rotation ticks, each row followed by its count of ticks
The counts run from 0 to 359.
[121 122 142 114 137 106  99  92 116 154 153  95 103 121 118 112 142 145
 133 164  85 129 108 159 120 133 158 105 163  78 145 104 107 139 203 135
 130 142 125 104 140 124  91 118 153 119 167  94  67 127 183 102  76 143
 151 157 135 168 135 128 123  98 142 129 155 135 114 110 121  87 148 139
 125 119 109 152  97  78 118 185  81 145 136 148 111 140] : 13
[142 147 152 186 136 101 142 110 190 108 117 133 144 168 138 131 156 111
  53 160 104 176 139 155 133 126 114 150 135 132 132 103 131 133 145 125
 122 121 181  93 141  92 120 139 115  77 121 104 106 124 137  87  83 111
  97 155 129 125 122 111 118 130 101 133 164 142 138 124 157 127 120 132
 146  71 151 133 134  94 102 129 116 142 204 178 129 132] : 322
[126 130  92 122 114 119 120 119 170 118 170 148 168 138 133 164 139 119
  67 143 100 127 145  86 173 113  98 156 110 107 131 101 117 106 126 124
 104 184 166  78 121 104 126 136  97  86 103 134  91 103 103 150  97 112
 126 117 128 107 131 150 161  84 125 144 145 166 149 121 188 121 127  97
  87  90 119 174 129  87 100 122 141 127 168 102 149 149] : 22
[107 126 134  66 102 126  78 114 122 162 226 105  99 111 146  95 169 163
 131 127 109  77 167 108  88 151 129 118 141 115 124 124 113  92 111 118
 131 161 143  85 100 121 137 109 129 147 139  95  54 129 149 135  80 117
 131  93 104 125 136 103 118 100 148 131 131 135 142 123 151 129 127 126
 114 118 103 150 140 133 147 164 121 114 129 130  89 102] : 262
[102 120 113  99  87 105 109 110 132 176 191  90 109 133 159  80 165 149
 157 107 134 111 146 115  94 153 132 137 143 120 124  95 147 132 111  96
 157 134 140 131 107 124 103 105 131 138 168  78  85 149 160  90 106 143
 117 115 133 121 166  51 110 132 132  99  98 118 163 121 128 123 109 151
 148 117  91 110 133 152 151 125 113 134 155 124  84  89] : 311
[125 123  79 121 115 123 110 133 129 133 169 160 174 125 149 171 118 109
 110 136 118 138 117  57 188 107 137 114  92 101 126 107 137 106 121  85
 118 198 145  76 101 111 108 123 120 109  87 106 123  98  95 134 107 147
 116 105 165 112 126 153 151 107 139 143 148 151 164 128 153 130 109 122
 119 111 101 163 129  92 109 100 162 128 123  58 151 143] : 49
[109 137 126  86 110  99 100  90 145 158 179  77 111 140 140  66 163 145
 154 120  97 154 152 129  86 146 142 151 141 103 119 101 135 110 149 141
 147 100 140 132 101 135  99  96 125 130 153 111  61 138 196 121  96 137
 140 124 132 115 162  77 129 113 137 116 125 134 171 124 134  95 119 140
  93 109  94  96 104 136 120 128  94 148 159 138 100 108] : 338
[129 151 159 160 139  83 113 118 137 141 149 138 104 141 163 152 138 120
 140 167 112 172 106 127  99 134 150 106 162 108 150 128 152 152 177  84
 155 121 146 102 132  93 114 115 149 106 156  74  97 115 184  70 100 122
 120 118 155 163 117 104  94 131 124 141 189 136 129 122 133 133  94 152
 171 119 151 110 121  96 107 141 126 161 164 149  86 145] : 41
[145 161 152 183 151  97 114 109 178 117 114 138 144 154 146 146 137 107
  80 160 102 194 129 138 123 127 124 130 138 123 136 102 141 127 158 108
 140 112 167  97 134  99 126 130 139  85 113  89 115 109 163  72  75 116
 111 134 160 130 102 111 113 138 105 151 182 140 150 130 146 129  99 128
 158  89 159 114 117  92 102 120 121 149 180 177 114 138] : 321
[123 131 158 126 147 107 101 114 123 146 170 130 101 121 131 159 131 136
 115 182  92 124 107 135 109 124 150  98 167  90 161 128 111 141 188 116
 131 156 134  78 144  96 116 121 143 117 159  92  62 113 169  93  80 114
 140 131 134 175 119 148 109 100 135 145 189 144  98 104 145 111 127 131
 141 129 137 157 113  76 102 181 116 142 138 146 102 152] : 166
[111 120 101 116 114 142  87 112 134 169 147  96 128 111 160  92 141 133
 114 138 157 127 171  95 110 156 131 123  96 131 123  75 119 102  84  87
 149 122 147 117 106 146 127  98 154 150 107  90 116 117 141  59  58 123
 121 123 159 113  96  97 119 151 105 123 101  94 171 114 138 121 102 123
 167 144 120 130 112 160 154 108 122 118 106 129  64  78] : 233
[117 146 114 118  98 108 141 123 180 121 156 179 157 138 141 139 168 115
 114 138  87 148 151  93 156 112 107 158 114 119 127 134 138 129 108 126
 108 175 177  64 105 101 112 128  81  70  96 135 120 108 114 153 125 128
  89 123 137 103 132 141 133 102 144 136 120 169 136 128 177 119 116 142
  82  78  97 169 138  99 122 111 149 120 161 104 161 161] : 47
[117 144 108 126  99  94 147 125 194 118 133 166 162 146 140 127 175 108
 120 131  96 176 157 100 151 112  95 175 110 114 128 123 150 135 104 132
 112 155 174  86 105 105 104 124  81  75  96 146 118 108 127 144 125 124
  80 123 153  96 132 132 134 113 128 133 113 171 145 124 174 113 108 146
  80  86 100 148 133 106 117  93 145 126 169 108 152 154] : 173
[102 127 118  76 106 106 108  92 132 167 174  89 104 137 136  60 167 142
 167 129  91 149 157 115  85 145 159 149 133  94 117 118 137 119 143 144
 151 108 140 132 101 137  95  95 109 142 149 130  67 145 189 125  95 149
 134 129 139 108 171  89 127 116 132 114 112 144 167 116 138  86 125 151
  75 120  74 108 103 131 129 124 103 143 145 121 114 109] : 85
[137 135  94 149 124 126 148 103 157 112 129 137 171 165 128 113 143 103
 107 131  85 176 120 117 194 106 157 148  91 104 111 118 135 127 145 131
 111 155 160  96 106 122  87 133  97  86 105 112 130 121 119 127 112 165
  95 148 150 103 163 127 144 137 139 124 143 167 187 135 138 115 128 160
  99  78  88 143 120  77 112  98 125 149 172  95 194 138] : 99
[133 161 159 154 139  92 115 120 197 119 140 156 124 149 159 146 149 110
  80 166 104 182 161 112  94 128 110 147 140 135 142 125 141 123 133 118
 137 120 179  85 124  82 153 126 116  94 112 124  82 104 161  92  86  87
 105 109 145 118 105 123 112 118 100 148 182 149 135 117 173 128  95 112
 128 111 160 125 136 111 102 127 131 137 174 157 100 147] : 94
[129 159 107 147 105  93 124 129 196 112 121 161 165 140 156 144 161 100
 101 124 111 180 152 115 152 122  81 151 122 138 120 101 154 116  98 103
 125 135 175 101 101 109 114 124 124  63  78 102 138  84 133 112 102 117
  87 117 169  90 102 110 139 120 131 144 123 144 167 146 156 138  96 128
 123  66 122 135 142 128 126  79 135 128 172 129 129 140] : 273
[114 116  93 155 113 147 142 124 122 159 109 140 148 136 141 102 137 121
 148 164 138 168 123  97 154 127 173 115  86 112 128 100 130 161  92  76
 138 142 140 100 119 142  87 111 136 123 102  95 151 138 128  52 103 168
  84 159 178 133 123 120 104 183 113 113  98 121 158 116 117 107 111 179
 173 143  91 149 100 113 152 106 132 130 111 102 129 108] : 129
[126 143 132 152 135  93  96 133 161 124 125 151 147 104 135 171 144 121
  89 165 114 142 121 151 147 124  85  98 168 106 149  77 119 140 159 100
 122 159 143  87 143 109 121 132 159  78 116  78 114  83 148  82  75 114
 123 142 158 151  71 143 133  94 134 161 154 138 105 121 145 120 118 106
 157  97 145 169 123  96 116 142 110 130 148 160  86 159] : 345
[113 151 137 145 108  71 113 144 186 132 154 159 135 123 168 177 145 117
 111 152 128 151 141  97 100 129  70 135 159 124 156 105 156 141 128  85
 147 154 167  95 130  77 140 121 127  84 121 107 109  85 150  95  99  89
 105 100 158 134  90 118 123  95 116 144 152 147 110 115 172 143  90 116
 145 116 148 140 146 121 113 124 153 131 166 132  74 163] : 119
[124 136 154 139 144  91 103 116 131 149 169 129 109 121 134 167 124 136
 116 184 108 141 100 123 120 127 144 102 166  89 155 121 123 147 190 105
 139 156 137  84 145  88 119 125 137 115 159  97  73 116 162  93  83 108
 137 122 138 176 118 140 116 104 127 148 196 148 102 104 152 112 123 127
 142 131 147 149 112  72  96 172 125 148 146 137 101 156] : 293
[111 147 157 140 131  71 127 120 150 154 133 134  99 128 146 137 148 121
 168 179 104 182 112 131  87 137 139 118 173  92 159 126 150 172 175 106
 156 121 150 108 141 100  95 106 133  99 156 113  93 116 201  77 108 126
 121 137 161 162 110 120  97 122 115 138 155 143 102 108 128  99 102 156
 136 131 127 125 102  95 106 144 118 149 149 151  86 166] : 15
[117 121  59 116 114 128 116 127 124 142 129 133 186 112 130 143 128 116
 124 140 122 159 112  72 200 115 138 125  87  90 126  68 128 117 130  93
 114 174 124 102 110 144  83 116 126 105  89 114 144 103 108 112  99 164
 125 133 185 112 130 151 161 126 129 130 102 135 175 128 136 108 120 122
 116 115  82 169  96  97 124  90 137 133 110  65 143 132] : 202
[115 143 149  83 121 110  98  89 122 158 197 108  85 134 147  79 152 137
 173 139  76 140 141 114  86 137 183 125 135 100 121 157 138 110 161 136
 148 122 142 101  94 120 108 102 121 136 152 114  53 138 190 133  88 138
 131 102 136 128 158 103 103 120 149 129 155 147 161 124 132 104 115 160
  86 123  98 106 108 117 122 144 121 147 141 123 118 120] : 238
[107 144 137  71  93 109 102  93 143 151 168 107 111 112 129  61 191 146
 180 103  91 123 158 162 101 144 121 138 147 114 109 122 134 117 129 139
 128 124 144 114  85 148  87 101 139 107 126  98  92 121 184 126  98 149
 122 137 136 109 139  90 125 107 168 126  85 135 157 139 120  97 131 160
  93  79  77 129 121 134 158 131  93 126 138 143 105 113] : 313
[119 144 137 161  93  72 134 140 179 134 145 167 131 122 154 160 168 132
 123 133 121 136 117 150 128 119  77 131 176 126 153 111 144 167 136  85
 129 165 163  82 139  82 111 130 134  64 139  78 115 110 141  84 127 123
  88 134 145 147 113  99 104 107 141 127 130 150  95 128 145 144 104 158
 171  82 132 165 155 102 123 135 131 130 177 151 100 158] : 144
[114 133 128 150 104  70 122 142 182 140 133 163 138 112 150 177 156 130
 108 163 132 140 129 114 123 126  64 134 164 119 164  93 136 161 135  89
 133 165 162  86 146  84 124 126 130  81 127 112 102  96 145  89 108  92
 113 127 151 145  86 135 120  98 109 144 139 147  87 110 175 128  99 114
 149 118 141 163 136 106 108 132 139 122 162 145  81 167] : 245
[ 92 112  96  97  94 117 104 119 156 178 140  93 134 103 150  83 156 140
 133 139 148 137 172 102  89 159 103 146 122 117 133  60 124 120  78 109
 142 117 148 129 117 137 116  92 130 149 113 117 101 124 159  73  72 119
 121 140 160 106 108  99 136 132 101 122  76 101 147 107 150 106 107 122
 139 147  99 130 104 163 150 112 115 112 118 132  55  99] : 259
[ 95 102  85 115  90 124 116 128 140 177 129  91 147 101 135  88 159 145
 118 137 159 116 154 118 125 146 104 133 125 122 136  48 110 135  90  97
 134 146 143 127 137 145 105 100 143 135 122  98 116 133 135  61  81 141
 120 161 155 123 112  97 133 135 104 106  67 103 134 110 140 112 124 129
 168 131  95 161 113 148 161 124 105 109 118 138  72  87] : 258
[138 138 107 158 119  96 133 115 160 118 184 124 156 162 156 161 135 121
  82 117 109 143 113  86 156 114 122 143 120 114 120 106 156 114 147  89
 133 161 157  94 112  83 118 139 104  90 136  96 103 124 109 129 116 128
 111  95 135 110 176  91 135 108 131 121 175 160 185 135 166 153 104 126
 127  80 124 118 141 101  88 101 141 160 200  97 159 132] : 97
[ 98 140 138  70  88 130  97 107 139 163 182 128 101 113 155  71 182 146
 173 110 109 109 177 127  86 151 130 131 123 136 109 133 137 105  79 124
 141 140 150  88  73 141 118  94 135 129 110 100  86 120 160 116  94 140
 103 113 140  99 125  95 104 127 158 125  82 135 156 131 134 114 114 159
 110 109  88 134 139 146 174 123 120 112 123 130  97 103] : 160
